Each path is a new rotation, seen through one point. The rows after it are directions, each followed by how far the rotation turns it, in degrees each step (0 if it stays put).
Each turn is a multiple of 5 degrees from 10 to 175, or 0.
Path 1:
[-17.4  10.7 -22.6  28.4  -9.1  22.4 -21.2 -15.2   4.4  -0.2  26.1 -14.4
   2.9  -5.2  -6.6  35.3   2.8  28.4   5.5   6.1 -31.6   8.5  14.5 -10.1
 -19.0  15.4 -10.6  10.3  -3.8  39.6   4.1 -30.9   7.4  19.0  33.6 -13.5]
[-18.8  -1.3 -18.2  28.3  -6.5  21.4 -15.7 -22.6  11.2  -4.1  27.1 -10.9
   1.9  -3.0  -5.6  39.4  15.6  34.0   4.5  -0.6 -29.2   8.3   8.7 -12.0
 -14.9  12.8 -14.8   4.1  -2.4  40.3  -2.3 -16.4  12.6  13.1  38.0 -13.8]
[-23.2  -1.9 -11.4  32.6  -9.9   5.2 -13.7 -25.2   6.3   3.9  19.8 -12.6
   4.7  -7.9  -4.4  43.5  11.5  32.5   3.8  -1.0 -20.4  14.8   5.3 -11.3
 -11.9  13.7 -23.4   3.1  -3.2  32.8   2.9 -17.3  18.5   8.9  48.0  -6.5]
[-19.8   6.7 -15.3  37.5 -14.7   1.4 -15.0 -27.6   0.1  10.3  15.6 -13.8
   7.1  -6.9  -7.1  44.7   5.6  23.9   7.0   9.9 -21.0  13.3   7.0  -6.8
 -15.6  15.3 -13.1   7.4  -2.8  30.7  13.5 -31.3  13.2  12.0  42.4 -10.0]
[-15.4   3.4 -19.3  32.7 -10.9   9.8 -10.9 -33.6   6.7   5.2  19.4 -10.0
   2.4  -2.6  -8.7  46.2  14.5  20.3  10.9  14.1 -29.8   3.4   4.6  -2.9
 -19.8  17.0  -1.2   3.9  -1.1  36.1  11.0 -26.8  11.6  12.4  31.3 -18.0]
[-16.0 -11.9 -10.5  27.8  -7.1   7.6  -4.9 -34.9  13.2   4.9  16.6  -8.2
  -1.8  -8.3  -8.5  48.9  19.1  27.2  11.7   6.6 -30.5   1.1  -2.2  -4.8
 -19.5  16.4  -8.8  -2.9  -7.7  34.1   4.8 -12.6  18.9   8.4  39.2 -15.3]
[-17.0  -7.5  -3.2  31.3 -11.3  -3.4  -4.7 -29.3   6.7  14.1  10.8 -13.6
  -0.4 -15.5  -9.2  46.7   8.5  21.6  15.1   5.2 -25.4   4.7  -4.4  -3.5
 -20.8  18.9 -13.8  -3.4 -14.0  26.1   9.7 -19.9  23.5   9.4  47.1  -9.2]
[-12.9   1.6  -8.8  29.1 -12.2   1.9 -10.6 -23.3   2.1  16.9   9.3 -16.0
  -2.0 -14.9 -11.7  42.5   0.5  15.5  17.4  13.5 -31.9  -0.8  -0.7  -0.6
 -27.5  23.3  -5.5   0.9 -16.2  27.3  15.0 -32.2  15.9  16.4  38.6 -14.7]
[ -8.5  -4.7 -10.5  22.1  -6.4  15.9 -10.1 -21.8  11.6   8.0  16.2 -13.8
  -6.3 -13.0 -13.9  40.8   7.2  20.5  18.2  10.0 -38.5  -9.8   0.2  -1.7
 -31.9  23.1  -1.1  -1.0 -15.9  35.2   6.3 -23.1  16.1  17.7  29.9 -18.8]
[-11.6 -12.4  -4.3  19.8  -4.7  14.1  -8.7 -14.7  15.2   8.1  16.4 -15.7
  -8.7 -18.7 -11.0  40.0   6.1  26.2  16.6  -1.3 -37.6  -6.7  -1.4  -6.8
 -25.2  21.3 -13.7  -5.1 -21.5  31.6   0.3 -13.3  22.4  15.5  41.2 -11.1]
[-13.3  -3.1  -3.8  23.4  -8.9   7.1 -13.9  -6.2   5.3  13.9  14.5 -19.3
  -3.3 -21.5 -10.3  34.3  -4.2  25.0  13.2  -0.2 -31.7   1.3   3.3  -7.9
 -25.8  22.9 -19.4  -0.7 -22.2  28.8   5.2 -24.2  23.1  18.9  48.3  -6.7]
[-10.6   6.0 -11.9  23.0  -9.4  18.6 -19.9  -4.8   4.0   8.7  19.1 -20.0
  -3.8 -16.4 -10.6  29.6  -8.5  23.3  12.6   7.1 -35.8  -1.2   8.8  -7.6
 -27.5  20.8 -11.0   6.6 -17.7  34.4   6.1 -34.6  12.8  21.7  37.4 -12.1]
[-11.8   0.6 -14.4  19.7  -3.4  27.9 -19.2  -7.9  12.4  -0.6  24.9 -15.5
  -3.5 -10.8 -10.9  32.7   3.1  30.4  10.7   1.0 -38.1  -2.8   9.0 -10.0
 -24.0  17.4 -11.1   4.3 -14.4  39.7  -1.0 -22.6  13.1  18.8  32.8 -14.7]
[-16.8  -4.1 -10.3  22.8  -7.3  19.0 -16.7  -9.4  12.7   2.1  24.3 -15.6
  -1.8 -14.4  -6.8  33.5   4.8  34.9   5.9  -8.2 -30.0   7.5   8.7 -14.9
 -18.9  15.3 -23.8   2.2 -13.0  35.5  -3.9 -16.0  17.9  14.9  46.4  -5.8]
[-19.3   6.4 -12.8  29.7 -11.8  10.0 -21.0  -8.9   2.6   6.7  20.9 -19.8
   3.9 -13.3  -4.6  33.8  -3.5  30.3   5.0  -0.9 -24.1  15.3  11.1 -13.9
 -15.7  14.9 -24.2  10.4  -9.6  33.3   5.5 -28.6  13.2  16.1  47.7  -4.4]
[-18.0  10.1 -20.6  31.9 -10.9  18.5 -22.2 -17.5   1.3   2.8  23.5 -15.2
   5.3  -3.6  -7.7  35.9   3.9  26.7   5.2   8.9 -28.7   9.4  12.9 -10.8
 -18.3  15.3 -11.4  12.2  -3.0  38.3   6.3 -32.5   7.9  17.4  35.0 -13.0]
[-19.1   0.9 -19.2  28.0  -7.2  19.2 -14.6 -27.0  10.4  -3.5  25.1 -10.2
   1.1  -2.0  -5.8  41.4  16.3  32.8   5.4   3.2 -27.9   8.0   8.7 -10.7
 -14.4  13.1 -12.3   5.9  -0.6  42.2   0.1 -18.0  13.1  12.4  35.0 -14.5]
[-21.3  -4.5 -11.6  33.6 -10.4   3.1 -11.0 -28.6   8.4   4.2  19.8 -11.8
   2.9  -7.1  -5.2  45.2  14.9  31.8   5.7  -0.8 -22.8  13.3   3.4 -10.7
 -11.5  13.6 -20.8   1.0  -4.1  32.7   4.2 -17.0  19.2   8.3  47.3  -7.0]
[ -1.9   7.1   2.4   5.4  -5.5 -10.3  -3.1   4.6  -8.9   8.3  -5.3  -4.4
   4.1  -4.5   0.5  -1.9 -11.3  -4.9   0.0   2.7   5.9   6.9   1.1   0.5
   0.9   2.0  -4.2   3.3  -1.9  -6.7   7.9 -10.6  -0.4   1.2   6.7   4.8] | 95
[-4.9  6.0 -6.5  2.0  0.0  6.1 -6.9  4.4 -1.1 -7.2  7.1 -0.2  5.0  5.1
  3.9 -4.3  0.5  7.0 -8.3 -4.7  4.5 10.0  8.1 -6.3  7.8 -4.9 -6.6  6.2
  7.5  4.7 -3.9 -1.0 -5.0 -0.2  1.2  3.0] | 25
Path 2:
[-19.1  -5.2  -3.2  17.9  37.6   6.8 -11.3  38.0   1.2 -34.7  -6.5   1.4
   5.1  12.2  -7.7  14.2 -32.3   0.0  15.0   1.7  25.9 -22.7 -26.1  -6.3
  27.4 -10.3  17.2   7.1  -5.6 -25.3  13.8  -8.8  15.9   3.2  13.2 -17.3]
[  9.5  -3.3 -24.1   1.8  28.7   4.5 -10.3  42.8 -34.0 -10.6 -21.0   4.6
   2.9   2.1  -0.8  -8.5 -14.4  24.0  11.2 -12.4   7.6 -13.3 -35.6   2.4
  23.1 -16.7  10.7  -5.5 -25.6 -22.4  37.3  -2.4   4.5 -13.0   5.5 -11.4]
[ -8.8  -4.1   0.3  -1.3  26.4   6.0 -10.3  25.2 -26.8 -28.7   3.9  30.0
  21.0  12.1  16.7  14.8 -33.4  29.2  -7.2 -17.3  -0.5 -14.1   5.0  10.7
  33.2 -20.4  -1.1   3.5 -29.6 -28.9  13.9  -2.8  13.2   1.6  17.3  -6.5]
[ -3.6 -32.7  -0.3  12.2  37.1  14.1  -9.9  10.7 -21.6 -17.6  -6.7  -4.5
  -6.0  10.7  11.4  11.6 -28.2  27.8   0.1  -6.6  20.7  -2.3  -9.6 -13.7
  26.3   3.0 -10.1 -23.5  -9.6 -44.4  38.5 -13.6  13.3  11.1   0.5   0.3]
[-18.9  -6.5   5.5  -5.1  29.5   5.3 -22.4  26.5 -18.3 -25.9   4.9 -12.6
   0.4   4.2  10.6  18.4 -19.4   6.5  11.7 -13.6  21.0 -29.4 -36.9 -13.6
  17.8 -11.8  -5.3 -10.6 -21.8 -29.0  16.9  15.3  -5.9  15.2  32.4  -6.2]
[ -8.5  12.4  -9.3  18.0  27.3  22.0 -15.3  31.5 -13.9 -31.8 -23.5   8.0
   8.0  30.5 -11.7  -3.0 -20.2  13.7  16.9 -10.6  27.3  -4.0 -16.2  -8.2
  14.6 -14.1   0.4  -9.2 -15.1 -39.2  19.6   3.1  10.1 -23.6  20.5 -11.6]
[ -8.2  -3.4 -17.3   5.6  36.5  -2.5  -1.4  39.8 -12.6 -33.5 -14.5   5.3
  20.9   4.4  -5.8   9.5 -23.0  22.6  -1.7 -10.0  -0.1 -24.2 -21.6   6.3
  39.2  -8.4  14.4  13.0  -6.4 -27.0  28.4 -20.1  -0.4  11.8   3.2  -5.6]
[ 16.2 -17.5 -17.5   7.6  21.9   8.3  -8.2  30.0 -41.4 -13.4   7.0   6.2
  -6.7   5.1  20.5   8.5 -33.6  27.8   4.9 -21.7  -1.8 -18.8 -10.9   1.5
  13.4  -7.8   3.6 -19.1 -28.0 -40.3  17.1  -6.3   9.4 -11.2   9.2 -11.8]
[-10.5 -17.7  18.4  -7.5  39.0  17.2 -14.1  21.5  -9.2 -17.7   1.5  12.1
   3.9  13.2  15.7  25.3 -36.4   5.4  -3.6   0.6  23.7 -10.2  -7.7  -6.1
  33.3 -17.6   2.6  -2.4 -19.7 -29.4  21.1   4.4  28.1   9.7  16.1 -12.4]
[-17.8 -18.3  -5.2  12.2  31.2   1.0 -21.8  18.3 -26.5 -18.1 -18.6  -0.6
  -2.0  11.2  -1.0  -2.8 -10.0  27.7  19.3  -3.0  33.7  -6.2 -38.1 -10.5
  22.6  -1.7 -13.7 -16.6 -19.6 -22.7  40.0   1.6   0.1   3.5  13.6  -9.2]
[-14.7  17.1 -10.6   2.0  27.9  11.7 -15.8  33.6 -17.6 -40.4  -2.7   1.9
  19.4  10.0  -3.9   4.0 -15.5  18.7   1.1 -26.3   2.5 -13.3 -16.6  -6.2
  25.3 -24.3  -5.4  -4.5 -22.5 -35.2  14.2   9.1  -8.6   6.9  33.7   8.6]
[  0.0  -7.3 -10.0  21.7  23.8  12.4  -8.6  27.0 -14.6 -30.1 -21.2   0.1
   9.5  24.7   1.9  13.9 -32.8  21.9   2.9 -13.6   8.3 -21.3  -3.7   2.4
  17.1   1.4   7.5  -7.3   6.6 -55.0  24.2 -15.3   6.0 -15.1  -0.3 -10.4]
[  6.2 -16.1  -8.3  -5.9  40.3   3.9   4.9  34.6 -18.0 -20.6   7.8  -5.6
  -3.5  -1.5   7.5  16.2 -33.1   8.7   5.2  -5.8  12.4 -33.1 -32.7  -4.6
  26.6  -4.0  19.6   3.2 -26.4 -28.3  14.8 -15.6   6.8  12.8  11.5 -16.3]
[ -1.4 -13.0  -7.7  11.0  25.1  13.6 -28.5  36.0 -29.6 -11.3  -3.5  17.9
  -5.2   9.9  12.2   3.6 -28.1  13.9  15.5  -7.2  17.5  -3.9 -16.6  -0.6
  19.0 -25.1   1.0 -17.2 -28.7 -19.8  24.6  13.6  28.8 -19.5  15.4 -18.8]
[-15.3  -6.7   8.9 -11.5  39.1   8.3  -8.8  17.8 -18.1 -22.0 -21.3  14.6
  23.1  16.6   3.4   7.3 -13.9  26.3  -8.0  -3.4  18.8  -3.4 -13.7   0.0
  42.0 -14.7  -8.3   4.6 -20.8 -26.0  40.7  -0.2   5.8  14.6  14.4  -0.8]
[-15.8 -13.9 -15.1  25.2  22.6   2.0 -17.2  15.6 -29.7 -36.0   3.0  -3.6
   4.1   8.1   3.9   4.0 -21.9  36.5   9.9 -25.0   8.4 -15.8 -15.4  -8.2
  16.0   3.9 -18.4 -20.9 -18.0 -39.8  22.1  -8.0 -10.2   8.0  15.3   2.2]
[  0.4   3.0   2.2  -3.2  32.5  27.6 -11.7  34.1  -4.7 -30.2  -3.1 -15.2
   4.9  12.3   5.4  19.5 -31.0  -2.7  -2.6 -17.7   8.0 -23.6 -11.5 -15.7
  18.0 -16.6  10.4 -10.9  -5.5 -51.4  13.5   5.4   7.3   1.4  22.5  -0.1]
[ -6.2 -10.4  -3.9  13.6  27.8   1.7 -11.5  30.2 -15.5 -22.3 -21.8   5.8
   2.4  21.9   2.0  10.8 -27.3  13.0  22.2   1.2  29.8 -28.1 -32.6   3.6
  17.5   2.1  12.8   0.1 -10.2 -29.0  22.9  -8.4   9.7 -17.9   5.4 -31.9]
[ -1.9   3.5  -3.3  10.5   1.8   6.9  -1.1   2.1   4.6  -7.0  11.0   5.4
  -2.2   0.8  -4.0  -2.8  -6.5  -3.7   1.5  -1.8  -0.1  10.2  11.3  -5.5
   0.0  -5.8  -0.4  -2.5  -4.9   1.1 -10.0  -0.6   9.6  -1.4   4.5   3.5] | 135
[  2.9  -8.3   7.0  -1.7   2.3   3.7  -0.4  -2.3   3.5   4.2   6.9  -8.3
 -11.1  -0.8   5.9   8.3  -7.0 -10.6   2.9   4.5   7.6  -6.3  -4.4  -5.7
  -5.7   3.8   3.8  -4.5   1.4  -3.0  -4.8   1.7   5.4   0.5   1.0  -6.4] | 85
[ -0.9   1.0  10.6   4.7  -6.2   2.6   3.8   2.3   0.8   0.5   0.5   2.1
   1.0  -3.7   3.0  -3.2  -3.5  -2.8  -2.1   1.5  -7.6  10.4 -15.1   0.1
  -0.1  -7.9  -9.8   2.9   1.0  -7.9  -4.4  -8.0  -3.4   0.6  -2.8  -8.1] | 0
Path 3:
[ 24.3   3.8  -0.8  -3.7 -22.4  -1.8   9.1   5.1 -10.3  -8.0   3.0   7.2
   6.5  -3.4 -17.6  28.8  -3.5  24.2   3.0 -43.4   5.0 -42.1  19.3  -2.5
  -7.1  -7.4   7.2  17.1  21.7  21.2 -30.6  42.4 -29.5  -7.1  -1.2  -4.8]
[ 34.0 -14.4   2.7   4.3 -13.1   0.4  -4.3   7.5   2.7  -4.6  -9.6 -18.5
  -5.7  -3.7 -20.3  28.7  -6.4  31.4 -10.5 -38.2 -14.3 -42.8  13.4  10.2
 -17.4  -9.9  16.0  11.8  27.3  15.4 -29.6  27.5 -13.3  -4.9  -3.1  16.6]
[ 18.9  -0.9   5.7  19.9 -23.4   6.0   7.4  -1.3  -8.8 -18.1   7.2 -13.5
  -0.7 -22.0 -25.4  28.6 -15.1  16.0 -11.1 -57.5   2.5 -28.8   7.7   4.0
   3.6  -7.3  11.1  18.9  28.8  10.0 -28.1  27.7  -4.9  -2.2  11.7  16.8]
[ 22.9   5.7 -11.9  -5.9 -19.3  -8.1  -2.8   5.7  -3.9 -26.4  -0.2  -9.1
  17.7  -9.9 -20.0  30.4  -9.1  14.5  -1.1 -30.8   2.5 -24.0  12.3  -7.3
  -6.8  -0.4  19.7  26.2  28.1  19.9 -34.0  39.0 -20.5  -3.6   6.3  29.7]
[ 31.2   1.1  -5.6  -7.1 -19.3   6.8   4.8   6.2 -15.5  -3.9  -0.8   6.1
  -4.2  -4.6 -37.3  30.9  -9.6  25.6 -13.9 -35.9  -5.3 -24.2   3.0  16.8
 -18.9  -2.4  20.0  18.6  14.4   1.9 -28.2  36.4  -8.5   2.9  -6.0  34.1]
[ 23.1   6.5   1.8   0.1 -25.1   5.0  13.6   3.5 -15.1  -4.1   7.9  12.3
   1.3  -6.5 -23.3  29.7  -6.8  22.6  -3.1 -51.2   7.9 -39.5  14.6  -0.6
  -4.6  -6.9   5.0  17.1  18.1  13.3 -28.0  40.9 -22.4  -5.2   1.1  -3.6]
[ 32.5 -11.2  -0.4  -0.6 -14.2  -4.9  -4.0   8.7   4.0  -8.6  -8.9 -15.6
   1.4   0.8 -14.1  28.3  -4.0  30.0  -4.2 -35.6 -11.3 -46.0  17.1   2.1
 -16.3  -8.7  14.9  13.3  29.2  21.6 -28.2  30.2 -21.2  -4.8  -2.4   9.8]
[ 25.1  -5.6   5.9  18.1 -20.6   8.1   2.8  -0.4  -6.0 -12.7   2.7 -17.7
  -8.0 -18.8 -26.8  31.7 -14.6  20.5 -17.7 -53.1  -5.9 -30.1   6.2  12.8
  -3.2  -7.9  13.8  16.8  28.1   7.0 -26.4  24.7   0.4  -0.1   8.4  23.4]
[ 16.6   9.7  -8.7   0.8 -22.1  -5.8   2.8   2.8  -7.3 -27.2   5.1  -5.6
  16.7 -14.1 -21.7  31.3 -11.0  11.1  -2.6 -40.3   7.8 -24.4  12.3  -8.5
   1.8  -0.3  14.6  26.2  28.2  17.9 -33.5  37.4 -19.6  -3.6  10.5  22.2]
[ 32.1   0.6 -11.3 -11.7 -18.2   0.4  -1.0   8.4  -9.0  -8.7  -4.7   2.0
   1.4   0.1 -32.8  31.2  -8.6  27.0 -10.6 -28.0  -7.1 -25.9   6.1  11.3
 -21.1  -2.1  22.0  19.7  19.1   9.0 -31.6  37.7 -14.9   1.3  -5.0  36.5]
[ 24.9   6.1   3.4   3.1 -24.4  10.7  16.3   1.3 -18.8   1.0   8.9  14.9
  -5.3  -8.3 -30.3  29.4  -9.1  24.6  -7.3 -52.5   5.0 -36.6   9.7  10.2
  -6.7  -7.3   6.0  15.7  14.2   8.2 -27.0  40.2 -16.0  -2.6  -2.4   3.5]
[ 26.4  -5.6  -1.5   0.6 -17.9  -4.9  -0.2   7.7   0.7 -12.4  -5.5  -9.8
   6.9  -3.1 -10.6  27.8  -3.4  27.0   0.2 -39.1  -4.1 -46.5  21.0  -5.2
 -11.2  -7.8  11.2  15.6  28.1  25.8 -28.8  35.8 -26.6  -7.9  -0.9   0.9]
[ 30.8 -10.7   4.6  12.9 -17.0   4.4  -2.9   2.7  -0.4 -10.3  -2.2 -22.0
  -8.3 -13.7 -25.7  29.4 -11.7  26.0 -16.5 -45.9 -12.4 -33.1   7.9  14.3
  -9.0  -8.8  17.2  14.9  28.7   7.7 -28.4  23.5  -1.8  -1.8   4.9  26.5]
[ 16.5   8.6  -1.6   8.3 -24.7   0.7   5.9  -0.2 -10.1 -24.5   8.9  -5.5
  10.5 -19.9 -24.1  32.0 -13.4  11.4  -5.3 -48.6  10.2 -23.2   7.7  -3.1
   5.0  -1.8  12.9  25.1  27.6  12.7 -31.2  34.5 -13.4  -3.0  12.8  19.5]
[ 28.9   3.5 -14.0 -13.9 -17.4  -5.4  -1.9   9.8  -6.5 -15.5  -5.9   0.9
  10.3   0.3 -26.8  32.0  -8.2  22.9  -4.0 -24.2  -2.2 -26.3   8.9   1.6
 -17.3  -0.6  22.5  23.8  20.8  14.3 -34.7  40.6 -21.9   0.3  -3.1  32.8]
[ 29.2   2.6   2.4  -0.3 -23.5  11.5  11.4   4.7 -17.6   2.3   4.8  12.4
 -10.2  -5.8 -35.4  29.4  -8.8  28.5 -12.1 -47.1  -2.3 -34.5   5.1  17.5
 -13.6  -7.5  11.6  15.5  13.4   3.0 -25.8  36.7 -11.9  -0.7  -5.2  15.5]
[ 23.2  -0.5   2.0   2.8 -21.5  -2.8   7.2   4.2  -4.2 -11.0   0.8  -2.4
   7.2  -6.0 -14.4  27.7  -4.2  23.9   0.1 -46.9   1.0 -45.1  20.0  -5.5
  -4.6  -8.4   7.1  16.1  25.9  22.6 -29.2  37.9 -26.0  -8.1   1.8  -6.5]
[ 31.5 -15.4   0.0   7.4 -13.7  -2.6  -8.0   6.2   2.9 -12.1  -7.9 -26.1
  -3.6  -7.2 -20.0  29.0  -8.5  27.4 -12.4 -38.0 -14.0 -38.2  11.7   9.1
 -15.2  -7.7  19.5  15.9  30.7  14.8 -29.4  26.3  -8.0  -2.9   1.4  26.7]
[ -4.9   4.9   5.8   8.2  -4.8   6.4   8.1  -4.7  -7.0   1.2   9.1   6.6
  -3.8  -7.7  -3.7   0.1  -2.5  -3.7  -2.3 -12.9   7.0   2.9  -2.7   2.1
   8.9  -1.0  -6.2   0.0  -2.2  -4.9   1.9  -0.5   4.6   0.2   4.4  -6.5] | 135
[ -3.1  -2.2   0.1   8.3   0.6  -2.4  -4.8  -2.0   5.1 -10.9   0.0 -15.5
   2.8  -8.0   2.4   0.6  -3.9  -5.9  -2.3  -1.7  -0.5   6.1  -1.6  -3.6
   6.0   1.4   3.1   2.9   7.8   0.7  -1.4  -6.0   6.7   0.3   8.3  10.0] | 70
